Each row has a name. Each question is about the rows just above it.

[143 127  87 131 130 151 126  94 126 125 156 121 126 103 186 131 102  91
 159 136 119 174 141  97  99 195 128] -> Q753
[163 146 134 141 111 152 126  61 127 138 131 132 106 134  48  91  45 149
 111 122 113 172 118 143 144 166 131] -> Q614
[162 146 134 131 141 110 133  57 124 103  91 134  99 148  45 115 113 148
 123 138 103 114 127 117 144  88 127] -> Q175
[116 141  88 144 124 109 134 116 134 111  90 119 109 101  83 144  52 149
 103 139 103  92 136 115 146 164 130] -> Q69
Whose row is [162 146 134 131 141 110 133  57 124 103  91 134  99 148  45 115 113 148
 123 138 103 114 127 117 144  88 127]? | Q175
Whose row is [143 127  87 131 130 151 126  94 126 125 156 121 126 103 186 131 102  91
 159 136 119 174 141  97  99 195 128]? | Q753
Whose row is [163 146 134 141 111 152 126  61 127 138 131 132 106 134  48  91  45 149
 111 122 113 172 118 143 144 166 131]? | Q614
[116 141  88 144 124 109 134 116 134 111  90 119 109 101  83 144  52 149
 103 139 103  92 136 115 146 164 130] is in which row? | Q69

[ 76 101 164 124 126  83]  Q478
[141 136 115 132 123 143]  Q614
[113 124 139 119 132 114]  Q929
[104 115 137 136 115 114]  Q69
[201 161  84 135 136 184]  Q128
[114 122 139 123 130 115]  Q804
[103 116 146 122 128 106]  Q671
[141 133 118 136 125 140]  Q287
Which value is in both Q287 and Q128? | [136]
Which value is in both Q478 and Q929? | [124]

[133  80 128 165  94  68 117 100 174  81]  Q614
[130 111 120  95 128 207 147 137 105 165]  Q671
[ 94  93 117  95  89 185 164 118  81  94]  Q753
The one value in Q671 and Q753: | [95]
Whose row is [ 94  93 117  95  89 185 164 118  81  94]? | Q753
Which row holds [130 111 120  95 128 207 147 137 105 165]? | Q671
The one value in Q753 and Q671: | [95]
[133  80 128 165  94  68 117 100 174  81] is in which row? | Q614

[146 136 102 117 128 132 137 116  82 136 135]  Q929
[160 131 118 144 114 136 140 125  99 115 120]  Q954
[144  43 112 114  55  52 145  46  84 142 127]  Q175
[ 53 137 128  92 106 122  69 111 136  84 106]  Q614
[117 146 122 127 148 154 114 143 132 141 122]  Q124
Which value is in both Q614 and Q124? | [122]
The one value in Q929 and Q954: | [136]
Which value is in both Q614 and Q175? | [84]
The one value in Q124 and Q614: | [122]

[170 171 113 138] : Q954
[171 137 102 128] : Q478
[171 137 102  96] : Q128
[170 167 113 133] : Q69
Which value is in both Q954 and Q478? | [171]
The one value in Q954 and Q128: | [171]
Shared by Q478 and Q954: | [171]

[152 114 124 151] = Q954
[156  96 114 113] = Q124
[152 152  96  97] = Q69
Which value is in both Q124 and Q69? | [96]
The one value in Q69 and Q954: | [152]
Which value is in both Q124 and Q954? | [114]
Shared by Q954 and Q69: | [152]

[110 132 135 134 134 130 137 127 134 125 129 127 121 127 122 121 133 123
 119 138 145 110 139 144 130 153 119 123 126 128 167 127 120 117 125 116
 116 121 120 136 124 122 137 112 124 135 135 130 115 135 126 117 120 127] = Q671
[140 118 122 105 124 114 111 131 131 132 142 139 123 121 109 145 103 144
 130 104 113 154 127 105 138  97 142 122 150 138  69 152 115 149 120 124
 113 130 130 121 145 139 113 142 142 120 134 111 130 121 129 107 147 144] = Q753
[138 113 120 101 112 116 107 131 128 133 152 132 129 120 103 142 100 148
 142  92 107 165 126  98 138  85 142 121 153 150  47 158 130 160 121 130
 111 132 121 127 145 157 115 145 165 122 136 103 152 129 124 100 156 140] = Q804
Whose row is [140 118 122 105 124 114 111 131 131 132 142 139 123 121 109 145 103 144
 130 104 113 154 127 105 138  97 142 122 150 138  69 152 115 149 120 124
 113 130 130 121 145 139 113 142 142 120 134 111 130 121 129 107 147 144]? | Q753
Whose row is [138 113 120 101 112 116 107 131 128 133 152 132 129 120 103 142 100 148
 142  92 107 165 126  98 138  85 142 121 153 150  47 158 130 160 121 130
 111 132 121 127 145 157 115 145 165 122 136 103 152 129 124 100 156 140]? | Q804

[156 107 120 103 172]  Q753
[135 145 131 151 119]  Q929
[ 99 162 151 121  58]  Q954
[120  58  59 120 130]  Q124
The one value in Q929 and Q954: | [151]
The one value in Q124 and Q753: | [120]
Shared by Q753 and Q124: | [120]
The one value in Q124 and Q954: | [58]
Which value is in both Q954 and Q124? | [58]
Shared by Q954 and Q929: | [151]

[ 69 205 137 144 139] -> Q614
[103 153 125 117 142] -> Q804
[101 137 106 119 136] -> Q753
[153 101 105 129 106] -> Q671
[ 89 186  73 153 114] -> Q128
[177 190 158 152 131] -> Q478
[187 158  77 139  73] -> Q287
[128  92 136 135 137] -> Q175
Shared by Q128 and Q671: | [153]
Shared by Q478 and Q287: | [158]

[151  84 169  85  89 174 104  94 100 103]  Q804
[144 161 189 110 138  94 105 104 165 102]  Q954
[149  96 166  88  91 104 159  85 101  98]  Q614
[118 170 192 175 157  87 108 105 166 151]  Q478
[106 176 124 168 105 176 161 165 103 156]  Q128
[158 161 156  82 162  87  96  95 150  89]  Q753
The one value in Q954 and Q478: | [105]
The one value in Q954 and Q614: | [104]
Shared by Q614 and Q954: | [104]
Which value is in both Q614 and Q478? | [166]

[112 116 157 121 161  88 137 130 120 151 160 132 143 130  73 145 124 106
  86 114 113  81 142  89 126 149 138 124 142 194 131 134 183 118 174 186
  97  94  99 161 113 151 138 104 109 119 124] -> Q175
[135 104 124 110  91  87 139 183 115 112 131 140 104 134 132 129 101  96
 151 150 114 130  98 110 118 131 155  86 121 117 126 145 138 127 149 137
 125 135 157 111 131 127 169 134 129 137  94] -> Q478
[128 136 129 109 140 108 147 131 116 150 135 105 115 111 103 139 140 128
 117 115 124 110 105 113 126 138 147 126 109 156 124 148 137 124 164 150
 135 117 134 164 112 135 130 106 148 115  97] -> Q954
Whose row is [112 116 157 121 161  88 137 130 120 151 160 132 143 130  73 145 124 106
  86 114 113  81 142  89 126 149 138 124 142 194 131 134 183 118 174 186
  97  94  99 161 113 151 138 104 109 119 124]? | Q175
Where do [135 104 124 110  91  87 139 183 115 112 131 140 104 134 132 129 101  96
 151 150 114 130  98 110 118 131 155  86 121 117 126 145 138 127 149 137
 125 135 157 111 131 127 169 134 129 137  94] appear? | Q478

[ 96  89  96  95 116  96 161 102  99 101 167 169 152 141  91  96  95 103
 129  90  88 112 128] = Q671
[ 93 167  96 165 155  91  79  99 166  95 173 172  92 120 170  95  87  97
 116 165 164 126 129] = Q175
[168  92 169 101 122 169 171 151 103 104  71  78 160 114  99  96 164 169
 122  94  96 153 123] = Q478
[113 117 107 117 191 118 144 116 116 115 156 135 125  51 113 116 113 113
  90 115 112 200  70] = Q929
[165 119 161 114 182 163 141 152 117 160  75  71 125  62 120 118 166 160
  87 117 118 197  77] = Q804
[ 84 138  85 148 177  78 105  85 141  86 185 183 110  82 141 144  85  79
 106 140 140 160 100] = Q124
[ 88  98  93 103 135  87 153  96 108  90 146 188 150 120  99  95  81  86
 125  87  94 125 109] = Q954
[100 146 101 151 189 106 104 101 151 145 153 157 104  53 147 149  98  97
  80 151 155 186  75] = Q287
[107  94 103  94 167 109 163 111 105 110 153 155 153  73  88  93 105 109
  98  90  91 174  81] = Q69
[164 141 166 136  96 161 114 158 137 159  69  68 109  77 145 142 166 157
 104 145 145 183 109] = Q753
Shared by Q175 and Q929: | [116]
Which row holds [168  92 169 101 122 169 171 151 103 104  71  78 160 114  99  96 164 169
 122  94  96 153 123]? | Q478
The one value in Q954 and Q124: | [86]
The one value in Q69 and Q804: | [163]
Which value is in both Q287 and Q671? | [101]

[149  74 141 122 129 116 126] = Q929
[139 135 125  44 112 160 104] = Q175
[136 155 116  48 115 134 124] = Q804
[139 135 122  44 112 134 130] = Q671
[136 155 118  48 116 134 126] = Q753
[143  86 119 111 146 131 112] = Q614
Which value is in both Q671 and Q614? | [112]
Shared by Q929 and Q671: | [122]
Which value is in both Q671 and Q929? | [122]
Which value is in both Q804 and Q929? | [116]

[195 154  51 172 183 162  62]  Q929
[195 154 204 185 183 162  62]  Q804
[101  87  66 163 164 211  86]  Q671
[ 79  74 173 179 177 158  73]  Q614
[195 154 204  58 136  55 173]  Q287
[ 87  72  58 175 173 199  69]  Q954
[101  87  66 163 164 150 211]  Q128
Which row holds [195 154 204  58 136  55 173]? | Q287
Which value is in both Q954 and Q614? | [173]
The one value in Q287 and Q614: | [173]

[121 115 113 134 142 152] = Q287
[142 148 102 121 111 203] = Q478
[111 111 109 144 143 138] = Q753
[111 112 143 142 143 149] = Q128
[149 136 143 108 134 125] = Q69
Which value is in both Q69 and Q753? | [143]
Which value is in both Q69 and Q287? | [134]

[ 50 204 157 187  46]  Q753
[157  73  64 173 182]  Q478
[202 207 149 183  56]  Q614
[175  90  79  50 173]  Q128
[172 173 207  92  95]  Q671
[198 205 150 180  53]  Q124
Shared by Q128 and Q753: | [50]
The one value in Q671 and Q478: | [173]

